In the rows, zero is written as 128.
Each named move below is a turn or a mirror, shown by a few rows before and after it. Which moves, in which order, take the first row of each later pair to the second? The first pair is answered.
U (before -> after):
[116 138  83 129 122 108 139 163]  ->  [129 136  73 121 134 116 129 158]
[135 186 115 191  87 110 161 162]  ->  [197 172  73 161 146 147 110 140]
[107  97 167 109 152 140 139 149]  ->  [116  96 161 105 159 145 132 146]
P (before -> after):
[ 87 168 168 130 118  98 188 156]  ->  [ 47 107  95 131 112 119 165 147]
[154 173 131 127 132 115 160 134]  ->  [121 128  70 145 118 134 147 123]
[104 151 170 118 107 100 160 163]  ->  [ 71 106 110 138  92 118 148 154]
[130  97  85 112 129 148 115  97]  ->  [172 156 158 103 138 128 133 108]
K (before -> after):
[150 163 121 137 141 109  96 130]  ->  [146 142 112 161 142 132  94 123]
[151 135 122 163 135 160 123 131]  ->  [157 170 137 122 133 120 126 140]
[147 128 144  89 126 104 135 102]  ->  [143  88 126 135 127 148 130  93]
[129 123 110 139 134 133 132 122]  ->  [133 140 119 119 132 114 133 125]
G (before -> after):
[148 127 145 134 148 152 120 121]  ->  [147 129 135 114 142 142 108 108]
[162 148 103  95 141 120  98 120]  ->  [164 143 131 149 157 149 127 160]
[161 174 125 155 126  94 157 161]  ->  [160 178 108 121 114  75 139 133]
J (before -> after):
[139 110  94 144 122 126 119 118]  ->  [129 111 102 144 109 120 122 111]
[118 142 136 140 110 110 129 127]  ->  [144 149 131 123 135 117 113 126]
[ 91  96 208 142 129 139 144 109]  ->  [146 112 201 104 171 147 113  97]
[106 113 159 117 133 105 120 145]  ->  [126 117 155 105 150 108 111 144]

Each pair is two moves apart.
[182 148 148 131 140 134 119  99]  ->  [141 111 105 171 110 151 123  97]  P J
[138 142 109 178 104 134 144 130]  ->  [ 97  96  88 119 127 123 134 145]  P J
[113 117 181 114 138 116 143 155]  ->  [130 125 171 102 114 113 112  90]  P J
[ 93 143 151 128  83 114 135 122]  ->  [100 146 159 102  97 107 132 123]  P P
[177 131 177 159 171 149 149 147]  ->  [167 155 130 183  90 126 133  81]  G P
[ 98 136  89 183  69 116 153  93]  ->  [171 156  61 106 132 117 101  76]  K U
[147 105  70 146 154 168 106 126]  ->  [181 132 127 134 181 167 111 134]  P K
[156 151 135 109 146 103 148 144]  ->  [154 107 120 118 169 142 132 135]  K P
[ 96 115 124 115 120 115 169 153]  ->  [ 99 102 123 139 123 139 167 148]  P K
[130 136  85 101 170 165 121 186]  ->  [ 80 153  90  73 110 111 132 163]  U G
[102 101 151 198 126 160 161 171]  ->  [166 168 154  79 172 102 130 173]  U K
[134 115  76 121 143 130 113 159]  ->  [138 133  86 165 121 135 129 159]  P P
[106 107 133 119 126 126 139 142]  ->  [141 135 156 133 133 132 141 141]  U P
[138 144 119  88 155 109 132 149]  ->  [116 113  77 110 139 124 125 141]  P P
[165 190 161 158  97 114 130 107]  ->  [185 165 136 171 120 154 110  93]  U K
[121 151 169 130 103 106 133  99]  ->  [153 128 135 130 139 147 101  80]  U K
[145  79 103 126 157 118  72 145]  ->  [102 111 145 122 111  63 115 168]  K U
[135 105 112 141 123 134 113 110]  ->  [128 130 156 126 114 107 134 123]  P U
[141 130 124 147 123 149 100  84]  ->  [110 127 128 179 107 143 132 120]  J U
[151 148 151 155 152 136 157 167]  ->  [148 130 141 102 177 129 139 165]  P P
[115 134 111 108 107 117 126 126]  ->  [114 139 115 113 109 114 135 141]  J U
[169 143 140 173  97 152 115  66]  ->  [154  92 138 181 150 191 124 119]  P G
[119 150  78 138 115 100 139 146]  ->  [131 170 100 140 115  96 144 150]  P P
[139 127 151 141 158 151 127 158]  ->  [111 137 178 138 120 125 137 134]  U J
[131 109  92 171 148 135 125 153]  ->  [108 133 140 141  93  92 125  94]  U J
[148 110  72 162 124 137 112 118]  ->  [141 159 105 112 109  75 130 135]  K U
[146 165 165  63 152  88 134 143]  ->  [155  99 166 106 196 167 114 126]  K P
[116 118 106 174 116 124 128 113]  ->  [130 114 146 139 171 131 133 153]  P G
[126 111 155 119 104 116 130 122]  ->  [154 121 138 153 113 140 131 129]  J P
[128 107 151 137 165 140 151 168]  ->  [100 117 169 101 114 101 141 112]  J G
[107 141 149  93  95  66 127 115]  ->  [160  97  88 143 170 157  99 140]  J K
[139 138 141 127 113 126 119  93]  ->  [151 136 149 149 132 145 126 117]  G J
[168 184 158  66 175 115 106 111]  ->  [ 77 125 174 200 102 156 161 121]  K U
[182 175  68 167 106 140 118 128]  ->  [162 196  92 161  82 108 140 142]  K U
[131 146 138 101 112 139 138 131]  ->  [136 131 122 121 128 161 138 146]  J K
[165 149 156 206 107 159 148 148]  ->  [203 169 164 166 125 154 121 117]  J J
[134 134 117  99 100 103 113 100]  ->  [144 105  93 133 121 145 105 103]  K J
[141 122 125  69 150 120  97 140]  ->  [135 116 137 166 143 158 134 177]  G P
[134 155 121 151 152 146 141 178]  ->  [103 167 109 103 106  93 130 140]  G U
[ 92 158 115 142 131 129 132 143]  ->  [107 155  96 119 142 130 110 126]  G U
[141 157 178 154 104 126 144 109]  ->  [106 132 117  78 107  93 119 110]  P K
[140 139 140 116 114 114 120  99]  ->  [156 131 107 120 146 131 115 129]  J G
[111 138 133 148 130 139 116  99]  ->  [116 133 122 157 141 151 118 115]  J J
[117 113 130 129  94 141 100  82]  ->  [154 115 117 126 164 163 103 148]  P J
[110 130 150 121  81  87 136 102]  ->  [183 136 141 137 167 138 127 152]  J G
[127 121 148 154 143 150 148 135]  ->  [139 151 144 133 112 121 135  96]  G P
[134 127 158 136 120 139 131 105]  ->  [130 131 160 146 122 137 143 126]  J U
[129 159 135 121 114 102 140 137]  ->  [142 125 108 158 136 152 127 137]  J K
[100 110 171 157 138 165 145 151]  ->  [112 130 195 112 120 139 122  97]  J G
[103 110  97  58 138  97 110 140]  ->  [109 118 143 120 160 123 154 204]  G K
[108 150 138 150  86 115 142 127]  ->  [ 93 109 131 150 126 142 145 162]  P G
[136 102 137 161 146 171 119 114]  ->  [142 114 152 139 134 158 109  85]  J J
[140 100  74 170 186 182 143 175]  ->  [139 122  38  65 160 120  96 114]  G K
[162 171 118 137 123 116 140 157]  ->  [146 160 103 142 114 111 147 164]  G J
[108 138 112 145  97 120 144 106]  ->  [148 138 101 132 126 139 118  91]  J K
[104 100 146 120 133 124 125 137]  ->  [103 100 142 137 123 128 128 136]  P P
[133 156 143 156 125 102 127 115]  ->  [112 122  99 139 124 106 108 105]  G P
[129 158 139 118 129 100 130 134]  ->  [130 128 113 156 146 144 125 146]  J K
[137 157 128 160 120  97 149 173]  ->  [ 96 120 103 110  95  80 121 123]  P J
[138 132 130 103  93 114 133 101]  ->  [149 125 151 153 115 147 153 138]  U G
[141 125 161 121 130 140 113  81]  ->  [153 113 126 149 144 165 111  99]  P J
[ 94 135  96 151 111 107 163 180]  ->  [ 92  88  82 139 145 140 142 172]  P K
[119 150 146 138 103 112 155 145]  ->  [103  96 113  96 138 129 126 135]  K P
[133 117 156 128 118 142 110  66]  ->  [124 123 146 145  97 136 116  66]  K P
[ 89 170 139 137 105  84 159 172]  ->  [101 152 108  67 114  79 106 110]  P J
[150 161 125 159 110 122 125  98]  ->  [163 170 118 148 128 119 126 119]  J K
